In the data rows, the value 128 means zero.
Each row in the table below has a label, given by one hidden rule.
166;136;125;156;64;129;123;166;140;140;98;150;146;141;116;154;151;100;95;137;164;131;106;90 YL
115;149;136;133;156;156;132;130;116;132;70;141;141;151;94;170;118;87;165;143;120;136;109;142 YL
62;240;162;128;212;137;130;121;46;124;66;99;188;152;73;170;61;101;145;141;114;180;135;111 YL
89;158;143;131;195;167;116;164;59;128;73;126;166;161;76;175;36;87;114;135;132;221;154;100 YL
99;152;128;121;140;99;123;143;90;123;121;139;157;127;117;147;168;96;103;133;178;146;111;124 YL
119;111;144;129;152;182;136;116;125;138;56;160;143;141;101;143;132;101;140;125;132;160;110;127 DY
140;142;122;133;111;99;131;97;168;135;146;122;55;100;179;78;145;165;137;142;120;91;116;175 DY
121;125;120;133;132;102;130;150;103;138;117;145;157;151;98;164;113;102;66;124;169;152;115;116 YL
141;128;120;115;109;119;125;161;116;117;180;176;141;126;121;150;149;95;89;125;160;129;132;101 DY
135;111;123;153;142;153;125;98;134;132;44;172;177;140;87;167;95;90;118;136;148;155;132;134 DY
178;125;120;139;70;139;131;156;180;144;147;114;109;116;132;114;175;126;106;136;170;109;143;65 DY
136;107;136;118;131;144;129;115;180;128;176;125;90;117;158;138;156;153;114;138;151;126;118;134 DY
88;153;117;124;167;113;114;203;90;125;107;147;199;154;85;152;84;93;69;106;160;183;141;114 YL
156;132;122;123;80;133;108;248;105;127;159;145;179;144;79;142;46;91;74;68;1;177;87;43 Jv
147;66;126;135;73;104;104;255;88;137;136;141;169;125;74;161;25;107;88;61;0;180;107;52 DY
141;99;114;132;112;155;128;106;135;131;110;155;119;147;118;129;144;117;159;119;128;113;149;156 DY
105;141;134;131;175;152;126;129;109;140;71;150;168;139;84;158;88;94;144;131;62;135;133;172 YL
141;89;121;119;113;113;138;93;154;137;169;123;107;120;174;64;164;206;171;122;95;108;137;175 DY
130;86;129;109;117;109;129;127;142;116;143;107;109;100;170;93;143;165;126;139;163;100;115;144 DY
192;151;146;133;57;102;116;174;120;92;198;42;129;134;137;117;165;151;93;135;129;116;149;39 DY
150;102;138;130;92;124;135;154;149;135;156;128;100;134;139;147;162;131;131;136;134;96;121;137 DY
90;131;116;115;143;107;135;74;101;111;160;131;65;84;189;83;144;196;162;143;102;109;123;171 DY
115;107;127;130;148;127;129;140;138;154;146;152;176;155;96;147;120;86;151;121;117;114;126;161 YL
69;235;150;122;212;158;133;138;68;136;58;84;174;167;70;167;42;98;169;131;110;185;130;129 YL
132;111;118;121;111;115;124;165;82;106;161;131;140;150;113;163;151;106;105;120;175;129;130;113 Jv
108;118;123;113;136;116;139;77;152;153;160;148;73;96;176;88;149;174;147;146;131;115;119;148 DY
90;133;111;121;157;96;120;183;70;118;159;166;182;144;102;184;129;92;79;118;168;171;117;108 YL
80;131;171;117;201;158;132;126;86;131;72;117;208;152;79;177;72;104;111;127;141;210;152;106 YL
101;233;151;138;182;146;134;92;98;139;80;138;162;146;84;162;97;80;209;124;59;106;150;177 YL
93;126;114;121;149;133;140;63;157;132;95;132;100;106;165;71;150;148;170;143;73;117;118;176 DY
134;128;117;148;139;155;135;91;167;140;41;182;124;149;102;174;138;92;182;115;113;130;141;150 DY
125;46;117;115;118;112;129;137;153;109;139;133;126;118;147;113;172;123;126;121;142;95;127;157 DY
89;152;133;121;162;131;130;106;83;140;105;149;141;139;112;139;142;83;111;128;156;180;125;117 YL
124;102;115;138;137;148;115;157;98;133;104;128;171;145;95;146;111;101;73;114;159;178;116;115 YL
114;102;118;108;125;92;116;133;142;119;159;118;91;123;156;119;167;148;125;139;148;108;106;131 DY
70;182;101;113;155;121;131;80;89;115;143;139;88;107;155;91;163;139;168;124;107;103;124;163 Jv
111;90;116;122;127;127;140;68;106;140;173;147;92;102;176;81;156;166;148;131;143;115;111;147 DY
102;80;145;120;142;134;138;66;129;127;166;134;76;76;197;48;135;208;144;140;150;120;128;167 DY
121;99;103;111;123;135;117;182;79;138;141;155;155;144;96;177;131;97;104;139;147;139;130;116 Jv
105;112;115;125;128;104;131;100;90;121;166;144;77;105;155;117;144;132;145;123;141;96;147;170 DY
152;118;121;125;109;135;136;105;174;110;114;139;91;106;162;92;156;151;122;135;165;105;141;158 DY
205;154;133;127;64;114;118;160;162;119;146;85;105;126;159;107;164;168;121;143;156;91;170;92 DY
92;155;111;130;162;118;126;97;85;117;120;147;117;116;138;145;172;118;226;139;22;128;148;169 Jv
94;175;129;130;179;116;134;91;59;122;79;131;169;140;96;178;122;92;208;132;24;135;118;168 Jv
135;76;138;130;123;160;127;126;122;126;85;145;135;157;94;162;118;95;135;136;137;139;120;142 DY
146;134;107;136;75;101;101;255;80;123;145;151;160;132;70;134;0;92;80;67;8;178;96;67 DY
97;129;124;127;155;135;134;114;113;135;85;136;182;156;95;163;113;98;145;126;132;115;128;124 YL
87;195;128;122;196;134;132;112;44;169;76;87;164;151;74;171;48;118;215;107;8;151;163;140 Jv
97;116;118;113;148;120;140;58;156;133;157;150;60;101;173;88;141;150;191;138;81;104;124;180 DY
168;120;131;132;83;93;120;132;165;134;173;119;79;94;160;123;164;153;88;121;157;114;116;98 DY
124;155;129;129;142;160;131;103;156;135;94;176;173;136;119;167;157;107;132;140;133;155;119;142 YL
75;163;111;116;187;123;115;217;124;115;104;129;183;147;82;167;68;81;82;112;175;180;131;105 YL
112;119;109;133;145;130;117;143;132;138;98;142;162;144;100;159;130;100;157;130;124;107;116;163 YL
146;130;117;128;109;113;129;120;176;109;195;97;69;85;185;68;158;181;109;137;157;87;126;138 DY
85;202;150;124;201;153;128;137;80;147;72;112;169;141;73;152;55;93;110;126;159;222;173;90 YL
217;174;144;141;65;121;122;122;228;135;178;43;64;76;203;36;128;205;73;109;82;128;124;23 DY
134;41;123;121;108;111;131;130;154;119;173;113;112;97;173;79;149;175;117;153;157;102;108;152 DY
Here are more rows. What is the label of each one?
187;191;125;130;51;148;118;179;143;122;201;66;151;137;132;157;166;125;80;124;131;118;136;39 YL
96;82;120;108;137;130;145;57;175;123;171;140;53;80;198;31;126;204;172;141;95;116;127;160 DY
87;137;109;111;153;131;131;99;71;125;146;150;87;134;124;138;157;108;151;136;95;128;128;146 Jv
78;134;154;115;189;136;127;123;77;135;87;127;151;153;91;161;127;90;110;123;179;194;136;107 Jv
130;66;121;128;119;112;144;77;151;137;163;149;74;106;168;110;157;153;163;136;138;69;150;189 DY
52;194;140;124;174;112;135;107;54;107;150;135;133;132;97;158;140;111;100;129;168;154;121;134 YL
63;133;114;123;165;138;131;96;64;111;132;144;159;123;122;155;146;123;181;135;116;113;125;174 Jv
123;104;118;139;128;100;119;152;81;108;136;146;175;135;92;149;114;82;82;120;180;156;121;127 Jv
212;147;134;128;65;123;125;164;184;96;187;68;120;115;173;58;164;188;108;125;171;82;165;82 DY
82;202;127;121;199;141;122;161;100;133;86;111;163;150;87;176;94;102;136;135;113;200;138;115 YL
73;245;155;120;214;160;129;130;76;149;50;94;166;151;66;165;20;113;141;141;149;192;137;125 YL
119;124;129;120;133;124;134;116;169;97;198;89;105;118;175;56;158;186;137;130;151;88;133;140 DY
105;121;139;125;150;139;130;109;77;132;108;140;162;136;107;144;147;79;134;138;142;131;132;150 YL
166;132;125;157;54;118;118;178;134;130;146;122;170;164;97;189;118;88;85;136;128;124;152;62 Jv
51;228;137;115;193;131;130;110;70;133;77;127;168;139;87;198;101;94;122;133;151;161;125;131 YL
87;166;130;126;188;121;116;162;80;143;64;137;153;142;80;155;77;89;144;138;140;204;142;108 YL
145;112;116;126;102;71;121;148;134;130;154;116;131;143;131;110;169;124;109;133;157;117;124;126 DY
124;97;118;124;123;136;133;83;94;126;156;140;96;117;149;114;153;122;154;119;136;72;128;161 DY
104;121;126;107;140;152;125;105;130;97;129;144;137;127;142;151;158;150;162;136;121;131;118;159 DY
101;130;138;137;166;144;129;119;89;154;108;126;143;142;84;177;85;78;147;134;124;128;128;159 YL
112;166;147;128;156;161;125;146;119;128;112;146;176;149;88;153;108;92;148;147;125;128;124;153 YL
